A state moves one step at a time under one of 6 hidden systems, and each row is a state written as 18 numbers. Each run below is a few steps of one system.
path 1, j_32 (8 x 18):
-.28 .15 .20 .03 .14 -.38 -.13 .19 .04 -.29 -.01 -.17 -.31 .17 .27 .01
 .06 .26

.09 .17 .21 .04 -.11 .27 -.09 -.30 -.02 -.18 .19 .02 .09 .03 -.04 .00
 -.41 -.37

-.03 .27 -.17 -.29 .25 -.14 .00 .29 .08 -.08 -.28 -.27 -.16 -.08 .02
 -.24 -.02 .03

-.10 -.02 .21 .34 -.26 -.01 -.02 -.18 -.22 -.33 -.06 .16 -.24 -.10 .13
 -.04 -.13 -.08

.01 .25 -.05 -.33 .03 .10 .03 -.05 .23 -.27 -.12 -.30 .08 .19 -.12 .23
 .00 -.01

-.19 -.11 .10 .25 -.01 -.17 -.27 .19 -.02 -.01 -.09 -.12 -.13 -.17 -.03
 -.17 -.27 -.23

.12 .27 -.08 -.21 -.27 .10 .28 -.01 -.14 -.32 -.07 -.05 .14 -.15 .01 .00
 .01 .01

-.28 -.22 .02 .12 .19 .03 -.14 .02 .11 -.27 -.18 -.22 -.16 .13 -.15 -.02
 .10 -.04
path 2, j_632 (8 x 18):
.29 .30 .03 -.25 -.05 .10 -.04 -.10 -.08 -.08 .20 .17 -.15 -.05 .32 -.23
 -.17 -.18

-.05 .16 .06 .07 .16 -.04 .27 -.22 -.12 -.03 -.12 .21 -.19 .09 .09 .04
 .19 .39

-.08 .21 .19 .14 .09 -.09 -.07 -.08 .09 .28 .05 -.06 .13 .06 -.12 .16
 -.39 .00

-.10 .10 .07 -.12 .30 -.03 -.16 .12 .04 -.20 .05 -.14 -.21 .09 .13 -.29
 -.07 -.11

.18 .06 -.04 -.05 -.10 .07 -.05 -.29 .07 .04 -.16 .25 -.36 .05 .14 .12
 .04 .02

-.10 .20 .15 .05 -.11 -.30 .03 .09 -.02 .04 .03 -.03 .01 .01 .14 .18
 -.06 .26

-.22 -.10 .17 .18 .18 .06 -.17 -.11 .09 -.12 -.01 -.12 -.06 .18 -.12 .04
 -.12 -.11

.12 .15 -.14 -.23 -.09 -.02 -.12 .05 .12 -.09 -.19 -.08 -.22 -.07 .07
 -.02 -.06 -.13
path 3, j_89 (8 x 18):
-.09 -.08 .22 .12 -.08 -.14 .06 .07 -.33 -.43 .31 .22 -.24 .00 .49 -.25
 .28 .17

.04 .04 -.23 -.25 .04 .12 .01 -.14 .15 -.43 -.51 -.07 -.52 .13 .02 .03
 .34 .07

-.09 -.12 -.05 .28 -.19 -.33 .06 .29 -.29 .04 -.21 .21 -.30 -.40 .22
 -.27 .10 .15

-.21 .21 .23 -.08 .05 -.12 -.09 .00 -.01 -.66 .04 -.15 -.34 .22 .30 -.06
 .06 .06

-.20 -.28 -.21 .20 .04 .00 .10 .01 .00 -.12 -.60 -.04 -.31 -.10 -.23 .00
 .30 .14

-.10 .30 .12 .05 -.18 -.30 .09 .33 -.27 -.30 -.04 -.08 -.07 -.32 .24
 -.30 -.18 .02

-.34 -.11 .15 .14 .42 .05 -.13 -.13 .07 -.40 -.18 -.15 -.34 .27 -.07
 -.14 .08 -.01

-.13 .14 -.10 .19 -.17 -.10 .33 .04 -.18 -.10 -.52 .00 -.03 -.31 -.21
 .02 .03 .20
path 4, j_759:
-.40 -.31 .23 .42 .00 -.29 .07 .37 -.26 .02 .31 -.06 .33 -.14 .00 -.10
 .06 .17

-.02 .01 -.07 -.22 .14 .50 .21 -.18 .04 -.34 .06 -.29 .44 .14 -.41 .00
 .01 -.24

.12 .28 -.22 .03 .06 -.04 .37 -.03 -.21 .26 -.48 .20 -.10 -.36 -.10 -.21
 -.02 .20

-.17 -.06 .39 .36 -.09 -.08 .10 -.08 -.35 -.22 .43 .23 .07 .01 .26 -.08
 -.02 .12

-.13 .25 .04 -.20 .40 .18 .16 -.19 .21 -.10 -.04 -.30 .28 .34 -.32 .21
 .00 .12

.09 .19 -.08 .09 .15 -.10 .06 .19 -.15 .43 -.13 .08 .04 -.40 -.07 -.38
 -.34 -.08

.05 .10 .25 .03 -.08 .19 .05 -.27 -.22 -.47 .30 .22 -.16 .10 .30 -.17
 .01 -.09

-.16 .26 .06 .00 .29 -.12 .06 -.22 .22 .13 -.29 -.08 -.11 .29 -.14 .32
 -.02 .33
path 5, j_206:
.22 -.47 -.37 -.06 -.55 .19 -.16 .13 .17 .19 -.20 -.06 .16 -.27 -.28 .26
 .08 -.34

.01 -.14 -.33 -.08 -.23 -.01 .44 .30 -.21 .02 -.22 -.09 .36 -.37 -.22
 -.01 .35 .19

.04 -.03 -.16 -.28 .09 .18 .25 -.01 .18 .16 .09 -.21 .53 .17 -.31 .36
 .22 .16

.24 .07 -.25 -.28 .02 .03 -.08 .26 .16 .48 .04 -.18 .32 -.21 -.17 -.07
 -.21 -.22

.28 -.12 -.20 -.05 -.02 .26 .27 -.06 -.20 .31 .09 .31 .19 -.23 -.04 -.19
 .15 -.02

.20 .38 -.16 -.36 .05 .00 .32 -.08 .05 .11 -.10 .06 .05 .03 .05 .13 .16
 .31

-.01 .13 .08 -.04 .33 -.12 -.01 .11 .04 .49 .26 .00 .22 .04 .00 -.04
 -.15 .11

.30 .07 -.04 -.23 .06 .20 -.05 -.07 -.04 .09 .28 .20 -.04 -.01 .21 -.23
 -.05 -.20
path 6, j_206 (8 x 18):
.06 -.68 -.04 .07 .02 .10 -.25 .23 -.04 .27 .57 .15 .16 -.01 .15 -.20
 .26 -.22

.34 -.12 -.44 -.53 -.27 .06 .01 .12 .13 -.14 -.22 .05 -.35 -.05 .25 .05
 .52 .06

-.18 -.28 -.06 .16 .07 -.43 .02 .37 .03 .48 .05 .03 .08 -.01 .06 .20 .34
 .48

.17 -.15 -.08 -.48 -.02 .08 -.10 .29 .08 -.10 .63 -.16 .33 .17 .24 -.03
 .27 -.11

.21 -.36 -.43 -.25 .16 .01 -.24 .15 .25 .41 -.26 .09 -.34 -.03 .00 -.11
 .31 -.06

.16 -.17 -.07 -.01 -.40 -.29 .11 .28 -.17 .28 .29 .25 .11 -.19 .35 .14
 .31 .30

.01 -.07 -.21 -.49 .42 .05 .12 .25 .11 -.10 .19 -.19 .11 .24 .11 -.14
 .52 .21

.22 -.28 -.18 -.15 -.06 -.14 -.39 .14 .33 .60 .13 .09 -.12 .10 .13 .26
 .08 -.03
path 7, j_32, 8 rows:
.07 .35 .16 -.16 .01 -.21 -.04 -.09 .06 -.04 .12 .12 -.28 .21 .38 .15
 .01 .25

.14 .00 .11 -.07 .08 .17 -.32 -.16 .11 .02 .22 .09 -.20 .13 .15 -.13
 -.22 -.32

.22 .28 -.17 -.22 -.01 -.08 -.01 .03 .04 .15 -.26 .09 -.29 -.16 .12 -.12
 -.09 -.01

.04 -.11 .05 .04 -.23 -.04 -.14 -.09 -.05 -.25 .02 .19 -.38 .04 .30 .03
 .16 .01

.15 .01 -.09 -.17 -.11 .16 -.15 -.20 .25 .03 -.12 -.05 -.09 .13 -.08 .27
 -.06 -.15

.04 -.11 -.09 -.02 -.18 -.23 -.22 .29 .05 .15 -.05 -.04 -.16 -.19 .15
 -.03 -.05 -.09

.19 -.10 -.12 -.10 -.29 .20 .09 -.10 -.07 -.15 -.01 .14 -.01 -.11 .05
 .03 .16 -.10

-.06 -.20 -.14 -.03 .04 -.02 -.09 .01 .18 .06 -.23 -.10 -.14 .10 -.13
 .18 .19 .06
path 8, j_89 (8 x 18):
.31 -.19 -.19 .03 -.33 .09 -.03 -.04 -.01 .48 .02 .27 .08 -.26 -.04 .08
 -.06 -.15

.14 .15 .19 -.16 -.08 -.12 -.27 .02 .13 .17 .47 .05 .00 .18 .32 .13 -.19
 -.06

.05 -.39 -.10 .00 -.10 .17 -.09 -.20 .23 .17 .04 .05 .06 .22 -.15 .42
 .27 .04

.29 .01 -.16 -.22 -.44 -.06 -.07 .25 .04 .25 .13 -.01 .22 -.26 .09 .12
 -.07 -.14

.04 -.24 .17 .04 .02 .06 -.42 -.07 .19 .10 .38 .03 -.09 .23 .14 .07 -.12
 -.27

.11 -.09 -.08 .02 -.34 .03 -.04 -.20 .20 .24 -.15 .05 .05 .05 -.15 .53
 .00 .04

.08 -.11 -.03 -.13 -.16 -.19 -.18 .40 .08 .29 .33 -.15 .26 -.11 .11 .05
 -.06 -.08

.04 -.26 .10 .02 -.15 .27 -.25 -.23 .16 -.10 .26 -.02 .07 .20 -.06 .23
 -.08 -.30
path 9, j_298:
-.10 .30 .26 -.07 -.04 -.22 -.04 .16 -.09 -.28 .27 -.09 -.02 .06 .32
 -.04 -.13 .08

-.15 .05 .16 .13 .09 .10 -.11 .00 -.07 -.29 .01 -.17 .00 -.04 -.08 -.24
 -.29 -.30

.17 .20 -.12 -.23 -.16 .05 .11 .18 -.17 -.21 .01 -.02 .02 -.27 .13 -.30
 -.06 -.18

-.08 .23 .16 .02 .05 -.04 .17 -.06 -.22 -.40 .03 .08 -.18 .02 .22 -.18
 .06 .15

-.09 .23 .27 .07 -.12 -.07 -.04 .04 -.11 -.21 .24 -.08 .13 -.03 .13 -.05
 -.33 -.12

-.04 .21 .01 -.10 .16 .05 .00 .14 -.07 -.23 -.05 -.18 -.01 -.11 -.02
 -.34 -.20 -.21

.12 .17 .01 -.07 -.10 .13 .18 -.05 -.25 -.28 .08 .14 -.02 -.15 .16 -.25
 -.01 -.09

-.05 .39 .19 -.05 -.03 -.14 .08 .01 -.12 -.30 .07 -.03 -.09 .00 .22 -.07
 -.15 .10
path 10, j_759, 8 rows:
.00 -.08 .01 -.08 -.22 -.08 -.04 .33 -.01 .14 .38 -.20 .48 -.11 -.01 .08
 -.12 -.11

.24 -.13 -.28 -.32 .17 .39 .12 -.12 .04 -.01 .01 .07 .03 .04 -.10 -.16
 .27 -.13

.19 .11 -.04 .08 -.36 -.14 .15 -.12 -.08 .27 -.11 .30 -.08 -.18 .13 .22
 .00 .21

-.08 -.15 .12 -.05 .09 -.10 -.01 .17 -.04 -.01 .46 .01 .16 .16 .21 .02
 .24 .16

.16 -.02 -.13 -.18 .05 .26 -.02 -.15 .21 .27 .03 -.07 .26 .09 -.27 .20
 -.06 -.15

.28 .13 -.18 -.21 -.11 -.09 .10 .18 -.12 .20 .01 .17 -.08 -.26 .24 -.21
 .05 .04

.05 -.20 .15 .10 -.10 .10 -.06 -.26 -.02 -.03 .30 .25 -.09 .20 .18 .18
 .17 .07

.05 .15 -.09 -.27 .04 -.10 .02 .12 .22 .22 .02 -.18 .19 .11 -.05 .27 .04
 .15
path 11, j_632 (8 x 18):
.16 -.41 -.17 .08 .07 .31 -.01 -.15 -.05 .23 .02 .27 -.05 -.08 -.10 -.16
 .18 -.18

.22 .12 -.15 -.33 -.14 -.06 .22 .22 -.04 .21 .25 .01 .35 -.11 .12 .07
 .15 .16

-.17 -.37 .04 .24 .34 .09 .06 .02 -.09 .22 .17 .06 .17 .05 -.16 -.12 .18
 .06

.25 .03 -.20 -.36 .06 .18 -.05 .11 .14 .27 .16 -.10 .26 -.01 -.07 -.02
 -.01 -.19

.03 -.25 -.11 .00 .17 -.06 .04 .20 -.13 .20 .12 .17 -.07 -.09 .16 -.25
 .30 .13

.15 -.12 -.01 -.10 -.02 .17 .02 -.13 .10 .28 .30 .10 .26 .13 -.04 .22
 .10 .02

-.09 -.14 -.14 -.10 .30 -.11 .02 .32 .06 .26 .01 -.16 .14 -.03 -.09 -.13
 .17 .10

.14 -.31 -.04 -.02 .02 .15 -.19 -.01 .05 .25 .28 .15 .02 .02 .06 -.07
 .05 -.20
path 12, j_298:
.20 -.08 -.27 -.07 -.16 .18 .10 .10 .01 .38 -.10 -.06 .38 -.30 -.32 .01
 -.13 -.21

.05 .07 -.20 -.21 .29 .05 .32 -.05 -.03 .06 -.15 .10 -.08 .08 .00 -.04
 .43 .36

-.02 .01 .26 .24 -.16 .01 .06 -.32 .01 .17 .21 .20 .13 .17 -.02 .40 -.08
 .15

-.04 .09 -.07 -.10 .27 -.10 -.15 .17 .24 .38 -.11 -.25 .11 .03 -.20 .05
 -.22 -.04

.16 -.26 -.18 -.01 .15 .33 .08 -.19 -.03 .19 -.03 .22 -.02 -.03 -.14
 -.15 .18 -.10

.18 .17 -.06 -.18 -.21 -.10 .07 -.13 .10 .13 -.08 .13 -.11 .08 .16 .35
 .13 .25

-.22 -.14 .17 .33 .26 -.16 -.17 -.02 .07 .31 .04 .05 -.11 .12 -.04 .05
 -.10 .11

.17 -.19 -.14 -.20 .00 .20 -.19 .01 .20 .19 .13 -.07 .13 .05 -.10 .07
 .01 -.26

Which system made each of these runs?
path 13 (2 x 18):
.07 -.22 .02 -.11 .08 .27 -.04 -.08 .02 -.08 .36 .03 .14 .16 .03 -.04
 .15 -.14

.03 .19 -.07 -.02 -.26 -.03 .01 -.09 .10 -.08 -.39 -.07 -.15 -.07 -.11
 .24 -.10 .01

j_298
path 14, 2 rows:
-.11 .15 .17 -.21 .36 .19 .10 -.07 -.02 -.42 .33 -.16 .12 .30 .07 -.15
 .09 -.01

.16 .07 -.25 -.03 .15 .08 .02 -.20 .11 .35 -.48 .17 -.29 -.10 -.16 -.03
 -.04 .00

j_632
path 15 (2 x 18):
.15 .25 .12 -.24 -.07 .20 .10 -.24 .03 -.19 .30 .04 .14 .22 .11 .17 -.01
 .02

-.16 .05 -.09 .11 .29 -.13 .11 .04 .00 .19 -.38 -.04 -.15 -.06 -.15 -.07
 .03 .20

j_632
path 16, 2 rows:
-.06 .10 -.06 -.04 .20 .20 .33 -.05 -.21 -.26 -.12 -.02 .11 -.08 -.14
 -.28 .12 .05

.19 .20 -.01 .06 -.08 .14 .15 -.17 -.13 .23 -.04 .19 .10 -.22 -.08 -.08
 -.25 -.10

j_632
path 17:
.11 .21 -.07 -.02 -.14 .12 .12 -.02 -.11 -.02 -.19 -.02 .08 -.27 -.13
 -.14 -.28 -.21

.00 .18 .11 .05 -.02 .05 .21 -.04 -.29 -.25 .09 .11 .01 -.13 .13 -.25
 -.04 .02

j_632
path 18, 2 rows:
.36 .00 -.19 -.56 -.16 .02 .05 .19 -.01 -.09 .38 .09 .00 .06 .44 -.04
 .42 .09

-.34 .03 .29 .42 -.05 -.11 -.09 -.34 .05 -.30 -.31 .02 -.38 .20 -.05 .33
 -.10 .18

j_298
path 19:
-.15 -.34 -.17 -.01 .42 .33 .24 .05 -.20 -.29 -.08 -.06 .07 -.05 -.20
 -.48 .41 -.07

.48 .08 -.25 -.18 -.33 .24 .16 -.14 -.03 .47 .00 .27 .22 -.30 -.08 .07
 -.12 -.16

j_632
path 20, 2 rows:
.21 -.07 -.15 -.26 .13 .16 -.01 .14 -.03 .11 .23 .02 .10 -.08 .08 -.30
 .07 -.18

.17 .05 .09 .06 -.04 .16 -.04 -.37 .00 .07 .07 .30 -.21 .08 .12 .04 -.10
 -.08

j_89
path 21:
-.02 .40 .11 -.15 .13 -.13 .05 .01 -.04 -.20 .01 -.03 -.19 .05 .22 -.13
 -.09 .11

-.17 -.24 -.03 .15 .21 .05 .13 -.08 -.06 -.09 -.15 .05 -.13 .07 -.08
 -.05 .31 .19

j_89
path 22:
-.12 .34 .02 -.13 .06 -.04 .25 -.06 .09 -.15 -.20 -.22 .15 .12 -.17 .27
 .01 .26

-.12 .00 .14 .12 .17 .03 -.16 .06 .07 .26 .19 -.17 .29 .01 -.21 -.02
 -.38 -.21

j_206
path 23 (2 x 18):
.28 -.06 -.03 -.11 -.71 .04 .11 -.03 -.11 -.05 .28 .19 .24 -.15 .18 .33
 .10 -.02

.01 -.48 -.34 -.23 .28 .24 -.14 .12 .26 .11 -.10 -.20 .02 .12 -.26 -.04
 .38 -.14

j_32
path 24 (2 x 18):
.49 -.04 -.25 -.45 -.41 .46 .11 -.25 .07 -.11 .16 .11 .18 .01 .01 .19
 .18 -.24

-.16 -.09 -.14 .15 .02 -.27 .38 .32 -.24 .21 -.20 .05 .15 -.28 -.08 -.07
 .32 .42

j_632
path 25, 2 rows:
.14 -.01 -.20 .07 -.09 -.02 -.27 -.08 .10 .09 -.66 .18 -.71 -.22 .03
 -.17 -.14 -.21

.15 .08 .01 -.14 -.70 -.19 -.10 -.01 .05 -.38 -.09 .07 -.36 .00 .37 .42
 .16 .11

j_32
path 26, 2 rows:
-.16 -.10 .14 .33 -.06 -.20 .05 -.02 -.15 .06 -.03 .19 -.16 -.06 .11 .04
 .07 .23

-.17 -.01 .14 -.03 .06 .02 -.01 .08 .05 -.17 .22 -.25 .28 .16 -.08 .10
 -.03 -.02

j_759
path 27:
-.17 -.35 -.10 .23 .03 .19 -.12 -.28 .12 -.38 -.64 .03 -.60 .10 -.19 .07
 .26 -.06

-.37 -.04 .08 .31 -.41 -.48 -.05 .38 -.06 -.20 -.33 -.25 -.06 -.26 -.04
 .22 -.07 .16

j_759
